A single turn carries every row of the set below to another of its rows. Some are shown first; where does it send the rows asked next?
Q_784: [  4 -37 -18   7   3 -16  41  44  17  23  -2  32 -22  43 -26  13  10  72
  48]
Q_252: [-28 -36 -15  23 -23  -7   1  18  35  -7 -25 -21 -10  17  18  -5 -40 -12
   7]
Q_403: [-30 -36 -15  18  -3 -15 -19  20  -5  -8   7 -35  -2  -6  15   0 -18 -32
  -1]
Q_79: [ 13  -5  -7 -28  48 -15  22  57  -8  12  44  31 -10  29 -35 -26   4  21
  38]
Q_23: [  8 -22 -37   5  53 -25   3  60 -16  12  36  43  26  14 -37   0   1  -2
  49]
Q_27: [-28 -44 -22  34 -12 -14  -6  28  19  -6  -6 -28  -2  11  22   8 -36 -26
  -3]
Q_135: [-28 -32 -10  16 -23  -6  -5   4  15  -7 -27 -34 -23   7  16  -4 -23  -6
  10]
Q_671: [-21 -42 -14  27 -10  -8  -1  28  14 -11  -4 -38  -1  10  31   4 -29 -18
   3]
Q_653: [ -2 -60 -48  41   3 -30  21  37   3  11  -5  41  -3  31 -28  28  22  31
  46]
Q_572: [-17 -11  -1  -5   4   4  -8  17  24  -9  -7 -22   0  11   4 -23 -55 -22
   7]
Q_502: [-20  -8  -5  -5  10   5  -3  27  16 -10   2 -40   1   8  19 -21 -46 -11
   8]
Q_70: [  5  -8  -4 -25  27 -10  39  40   6  13  10  32 -31  43 -35 -25   3  44
  49]
Q_439: [ -3 -58 -32  26   2 -34  35  56   3  21  15  35 -14  35 -24  30  23  52
  37]
Q_937: [  5 -43 -36  35  20 -30  11  67 -18  29  34  46   0  41 -31  16  21 -13
  26]
Q_331: [-24 -35 -22  18   0 -10  -5  33   5  -9  12 -44   4   2  31  -3 -34 -25
   0]
Q_18: [  6 -32 -28  28  -5 -11  37  38   9  31 -11  46 -26  66 -34  12  11  31
  39]
Q_370: [-21 -35 -13  17 -18   0   7  20  23 -10 -19 -42 -13  13  34  -7 -38  -3
  10]
Q_397: [-21 -35 -19  23   3 -15 -14  35  11  -8  11 -24   7   0  16   3 -37 -37
  -2]
Q_491: [ 10  -7  -9 -22  21  -5  33  47  12  20   7  31 -14  39 -39  -5  -1  58
  56]
Q_63: [-17 -19  -3   3  -6   7   4  16  21 -12 -18 -42  -6  15  21 -14 -46  -1
  12]
Q_16: [  3 -37 -40  17   3 -15  32  26  16  11 -24  45 -11  46 -32  13   4  53
  59]
Q_225: [ 15   3 -12 -14  36  -3  18  51  -4  30  17  48 -10  52 -46 -22  -6   3
  38]
Q_38: [  4 -11 -21 -12  26  -3  24  29  15  15 -16  44  -2  41 -44 -13  -9  46
  64]
Q_165: [  1 -63 -28  24  -2 -33  44  46   3  11  17  30 -31  43 -11  18  32  43
  37]
Q_334: [-24 -19  -7   3 -10   1   4  14  35  -9 -24 -23  -9  18  11 -15 -55 -12
   7]
Q_483: [  2 -51 -43  42  -1 -26  27  47   2  28   8  45 -19  53 -22  23  25  12
  27]
Q_226: [-27 -16   3  -2 -10   0  -8   1  16  -6 -23 -36 -16   9   7 -18 -33  -5
  11]
Q_305: [  4 -28 -20  -8  45 -33  16  72 -22  15  59  27  -2  20 -30  -6  21   4
  32]
Q_711: [  5 -54 -33  18  24 -38  22  72 -15  21  41  34   5  15 -19  32  24  25
  31]
Q_251: [  2 -38 -13   0   1 -16  48  36  15  12   0  28 -36  53 -26  -2  15  60
  45]
Q_459: [-26 -14  -5  -1  11 -11 -24  19  -5  -3  12 -33   0  -7   9 -15 -27 -31
   3]
Q_99: [  1 -60 -34  24  20 -43  29  67 -19  12  48  26 -14  27 -19  17  37  15
  26]
Q_989: [  9  -3 -15  -1  15   1  31  34  10  29 -12  49 -27  67 -44 -16  -2  28
  45]
Q_95: [ 11  -2  -6 -31  43 -11  21  58  -3  24  37  39   3  28 -43  -8  -4  39
  45]
Q_924: [ -3 -51 -51  35  29 -39  10  57 -12  12  28  43  20  20 -28  20  21   4
  42]
Q_499: [ 11   1 -26 -16  52  -5  11  41  -4  14  16  42  16  29 -48 -19 -12  19
  62]
Q_128: [-28 -42 -15  27 -17 -19  -5  15   6  -8  -8 -34 -15   1  17   2 -16 -14
   2]
Q_73: [ 11  -9 -25  11  44 -22   8  65 -21  28  40  48   4  42 -37  -7   8 -16
  29]
Q_381: [-23  -6  -3 -10   4  -1 -15  13   8  -4  -6 -34  -9   1   4 -25 -39 -22
  10]
Q_648: [  4 -29 -23  -6  45 -26  13  72 -17  23  55  33  16  15 -35  11  12  21
  38]
Q_613: [-21 -22  -8   5  12  -7 -19  31  15  -6   8 -25   8   0  13 -15 -51 -35
  -3]
Q_463: [-20 -17 -10   6  15  -5  -9  34   5 -10  13 -38   6   1  22 -16 -41 -29
   6]

Q_99 goes to Q_165
Q_463 goes to Q_331
Q_18 goes to Q_989
Now these:
Q_135 goes to Q_226
Q_16 goes to Q_38
Q_491 goes to Q_95
Q_27 goes to Q_252

